In the data rows, 128 means zero.
Here are some points, each followed by its number:
[129 154 122 117 134 108 155  98 160 101  99 170] 0
[145 100 125 111  99 129 156 162  99 103 144 132] 1
[143 109 138 113 101 154 132 166  96 120 150 198] 2
[130 133 149 137 137 160 150 115 160 114 128 117] 3
[140 148 156 137 167 154 127 111 158 102 133 118] 4
[149 121 139 120 115 161 134 163  91 115 137 112] 5
[140 148 148 132 162 152 115 118 149  97 133 128] 6
[117 158 113 152 158 131 128  91 162 114 150 116] 7
[144 165 133  98 156 161  90 112 167 155 149 116] 8
[136 133 169 116 171 101 164 139 151 104  82 178] 9
[139 153 102 100 103 147 117  86 155 114 123 141] 10
[140  97 151 111 104  72 161 163  98 100 127 125] 11
[147 122 120 115 124 150 148 161 115  99 119 140] 12
[141 120 155 111 144 107 167 156 126  93  84 180] 13
[142 124 159 104 101 156  99 134 103 165 143 110] 14
[136  95 149 136 109 155 143 115 118 126 147 135] 15
[ 98 146  92 154 152  99 149 100 111 169 160 111] 16
[ 92 103 121 144 172  91 123 102 152 174 120 108] 17
[145 130  96 117 128 138 142 142 126  76 127 160] 18
[111 128 132 125 172 119 108 114 154 173 134 112] 19
[128 123 131 115 108  77 162 136 116 107 112 149] 20
[121 113 147 119 123 132 109 105 103 170 140 109] 21
New points follow, each followed by the number of its nearest point above by angle, seen from the average point of the numbered points.
[114 122 105 142 120  92 120 136 160 146 110 135] -> 17
[138  93 152 148 125 160 134  88 129 124 150 123] -> 15
[140 146 148  95 103 163  99 118 124 162 154 117] -> 14
[112 164  89 151 150 120 117  91 159 108 153 121] -> 7
[126 154 101 151 164 127 116  94 168  99 154 130] -> 7
[144 171 157  86 166 163  91 160 139 174 158 108] -> 8
[130 142 121 139 128 162 148 131 169 146 123 124] -> 3
[134 152 162  94 118 169  92 154 104 171 158 108] -> 14
[144 113 144 107 112 135 135 147 108 126 115 156] -> 2
[132 141 107 121 114 137 149 126 123 104 115 140] -> 18
[137 137 166  93 101 166 100 137  98 176 158 109] -> 14
[130 120 131 127 117 126  89 105 101 169 140 110] -> 21
[140  96 148 151 128 150 120  89 125 107 155 121] -> 15
[110 126 115 151 134 123 148  94 121 160 151 118] -> 16
[151 124 166 126 129 150 121 158 102 111 134 115] -> 5
[142 129 164 105  96 162  99 120  98 175 150 108] -> 14
[127 146 160 119 175  93 167 115 167 112  87 182] -> 9
[112 105 101 150 146  91  96 166 167 102  85 120] -> 17
[127 164 127 120 147 136 101 106 151 145 148 115] -> 8
[129 101 118 144 117 121 110 135 151 111 106 121] -> 17
